One turning vector, and how many ticks it has turned:
The counts run from 0 to 604.
[135 146 112 129 139 127  91 149 156 148 119 143  93 175 105 103 138 152
 141 131 122 142 110 101 158 130 133 126  89 171  99  56 150 132 100  80
 131 117 127 159 115 163 133 150 126 142 122 118 137 100 157 114 191 116
  69] : 445
[118 146 126  93 115  83  64 174 125 127  98 143 158 110 118 147 156 174
 125 112 140 116 117 196 133 131 164 177 124 145  95 116 102 154 163 117
 127 147 111 100 112 164 139 136 128 142 189 136 118 121 137 113 157 153
 153] : 157
[114 124 150 122 113 146 171 170 118 137 114 120 162 111 145 114 152 152
 134  82 122 110 153 121 174 135  99 165 100 148  88 117 181 130 151 121
 113 185 190 143 108 165 151 143  90 132 124 114 154  93  98 140 129 133
 124] : 535
[111 138 109 125 139 136 170 156 106 115 138  95 180 125 166 102 161 147
 119 118 125 111 144 127 168 137 106 190 126 141 111 133 178 105 151 125
 107 170 181 121  93 134 170 133  71 147 147 142 137 133 105 171 113 145
 112] : 213
[118 154 127 130 107  79  75 154 137 164  96 137 100 115  81 135 130 142
 150  87 142 139 161 161 111 174 145 154 117 194 111  99 104 168 125 140
 127 106 137 130 156 180 154 143 140 131 158  98 128 112 151 109 143 131
 122] : 405
[129 143 129  88 142 138 108 158 141 111 127 132 146 133 132 122 172 177
 120  99 134 122 101 134 164 113 143 127  78 134  84  73 154 135 141  92
 148 152 135 132 102 179 120 187 128 137 139 176 145 127 121 122 187 129
  84] : 36
[147 177  71 120 148 134 160 132 143  98 121 102 173 100 201 144 164 139
 132 159  88 147 145 153 126 124 114 193 117 160 128 120  95 138 173 157
 123 135 152 132 131 133 149 127 108 132 158 142 126 138 125 142 136 158
 144] : 415
[135 142 133 106 130 128 119 172 109 112 115 144 178  98 154 112 165 173
 115 142 136 132 112 161 161 102 143 203 107 129  86 121 123 140 156 109
 116 179 129 105  82 149 153 126  91 141 155 149 115 101 125 132 141 143
 155] : 64
[139 125  74  79 158 129 142 146 126 122 139 112 178 124 163 155 165 150
 151 111 124 123 135 119 153 131  92 138 123 142 104  99 126 116 174 162
 153 123 140 132 119 194 131 178 130 158 177 183 171 135 133 153 142 141
 129] : 24
[144 141  91 105 141 128 164 165 144 138  85 125 143 111 180 144 142 137
 182 116  93 120 164 117 145 120  69 160 128 169 131 102 106 138 182 153
 125 134 134 140 154 194 123 140 140 149 144 119 145  88 119 129 144 146
 173] : 179
[156 147  86 104 138 147 145 141 134 119 121 105 166  96 174 172 174 145
 144 130  78 150 148 152 141 138 102 177 118 140 113 131  85 131 164 192
 136 140 146 134 136 168 136 134  97 129 166 129 140 116 133 136 142 159
 166] : 253
[145 178  88 156 157 129 136 115 166 143 114 117  91 146 134 108 149 123
 151 146 101 174 167 114 116 160 129 153 104 208 146  72  85 157 110 130
 128  82 153 147 153 145 150 138 130 142 121 115 121 126 146 116 139 134
  82] : 94
[115 157 148 137  83 106  87 175 134 142 103 150 115 110  96 129 136 163
 128 104 121 129 133 167 149 135 142 175  97 162  82 115 143 158 127 113
 108 169 151 149 126 146 151 114  97 111 147  71 135  88 136 111 168 133
 130] : 224
[139 170  79 129 170 120 119 131 168 119 108 111 109 170 146 112 165 143
 137 143 114 145 129 131 116 147 153 131 104 175 150  61 105 138 125  93
 141  82 121 120 125 149 131 159 143 150 130 160  99 150 140 110 155 141
  67] : 424
[136 131 130  83 116 106 103 174 139 156  85 147 123 104 124 157 145 149
 167  90 126 128 149 147 135 135 117 147 120 169 112  95  85 158 167 143
 139 125 109 126 158 218 126 153 151 142 161 128 134  82 132 105 154 141
 165] : 413
[130 136 147 135  96 118  75 167 138 155 111 157 107 125  79 120 139 163
 129 112 127 142 124 147 161 142 144 160  96 162  73  99 131 155 107 125
 116 152 145 149 119 161 150 122  89 117 148  73 136  74 151 117 172 127
 124] : 466
[136 153 112 107 109 122 141 160 143 130  91 130 151  76 159 164 146 143
 155  87  92 133 166 156 129 128 102 166 116 165 108 124  98 161 182 169
 126 152 152 142 167 181 131 137 124 123 161 106 144 105 125 123 149 149
 178] : 333
[125 155 130 117 120 145 121 144 166 114 114 113 113 148 118 144 172 171
 112  89  97 128 101 147 157 145 157 118  75 144  98  75 158 138 123 100
 138 147 148 139 112 160 122 173 115 118 126 126 122 128 128 110 201 139
  62] : 358
[118 163 126 123 138 106 121 146 171 139  85 130  95 143 117 123 143 138
 149  83 124 128 149 130 114 156 140 126  97 193 128  57 123 160 142  93
 135 102 138 133 155 180 124 171 169 143 119 134 119 135 120  98 158 130
  78] : 425
[132 134 148 114 101 105  88 153 138 152 100 118 116 109  89 165 159 149
 145  65 123 141 152 173 131 179 147 144 115 164 102 112  96 161 137 168
 144 122 140 123 151 195 147 152 116 129 162  96 122 114 137 109 156 145
 127] : 2
[112 155 106 149 108 101  91 142 127 144 127  85 117 165  87 125 159 142
 121 115 111 130 139 171 134 189 159 175 144 162 135 127 140 117 100 136
 111 122 160 125 105 123 174 105  76 140 170  81  98 136 146 143 134 157
  96] : 471
[127 132 130 105 117  91  48 176 121 158 111 167 122 131  82 121 138 161
 144 120 164 143 129 156 147 138 145 168 120 170  85  94  99 157 127 114
 131 120 103 125 115 177 153 132 116 147 171 117 128  88 160 115 152 132
 147] : 150
[ 99 166  79 143 129  78  87 158 120 134 119  99 137 177 114 100 135 150
 123 149 138 113 136 153 138 158 149 178 152 174 137 110 165 107 120  89
 105 121 143 116  98 112 172 102 103 162 175 115 118 142 145 148 132 146
  97] : 464
[107 150 143 122 105  85  89 166 143 154  71 129  98 120  96 135 145 142
 149  72 127 127 160 170 114 170 148 154 121 186 127  96 107 169 147 116
 123 116 137 118 159 183 145 142 145 132 145 100 104 111 124 102 143 142
 134] : 163
[119 153 105 104 126  77  73 165 145 151 107 155 130 102 109 148 122 142
 162  96 151 132 154 156 114 138 129 154 110 180  96  96  94 179 158 145
 138 114 131 131 156 189 138 162 151 144 179 136 155 121 145 113 151 130
 144] : 574
[107 157 119  94 130 117 116 156 149 109 139 123 160 115 129 136 153 159
 116  79 139 107 120 148 143 127 138 128  84 142  81  92 172 139 156 116
 138 156 169 139 117 168 131 192 134 131 154 159 171 157 114 131 174 132
  77] : 601
[119 167  92 136 156  84  99 136 129 137 120 112 124 145 114  97 157 129
 131 125 151 143 162 154 104 182 160 171 136 194 136  94 100 148 117 127
 126  84 147 101 122 141 177 140 124 156 163 144 102 161 136 131 108 141
  83] : 323
[153 164  74 121 144 144 154 133 132 104 132 105 172  84 189 157 172 138
 135 142  82 150 149 153 135 127 106 186 113 146 118 126  94 136 172 184
 132 144 158 133 143 145 139 127  96 129 166 133 138 130 137 146 140 154
 156] : 334
[145 118 120 131 161 140 161 160 100 152 112 127 147 148 140  68 161 137
 152 152 142 144 159  90 164 144 110 196 137 176 130 101 117 124 122 112
 110 123 145 105  99 161 175 110  96 165 125 139 100  73 125 138  90 142
 137] : 227
[126 135 123  84 110 126 134 156 149 117 103 103 141 109 139 182 170 159
 142  62  92 110 133 162 148 147 120 127 106 138 108 106 132 134 182 150
 143 147 139 131 140 199 112 167 134 134 159 131 140 122 114 114 176 152
 137] : 588
[140 153 112 101 113 131 150 156 144 120  89 126 146  83 173 165 161 153
 155 106  82 133 152 163 142 123 103 169 111 148 115 119  94 144 179 161
 122 153 141 130 154 175 125 128 120 123 150 112 133  95 115 122 149 157
 182] : 414
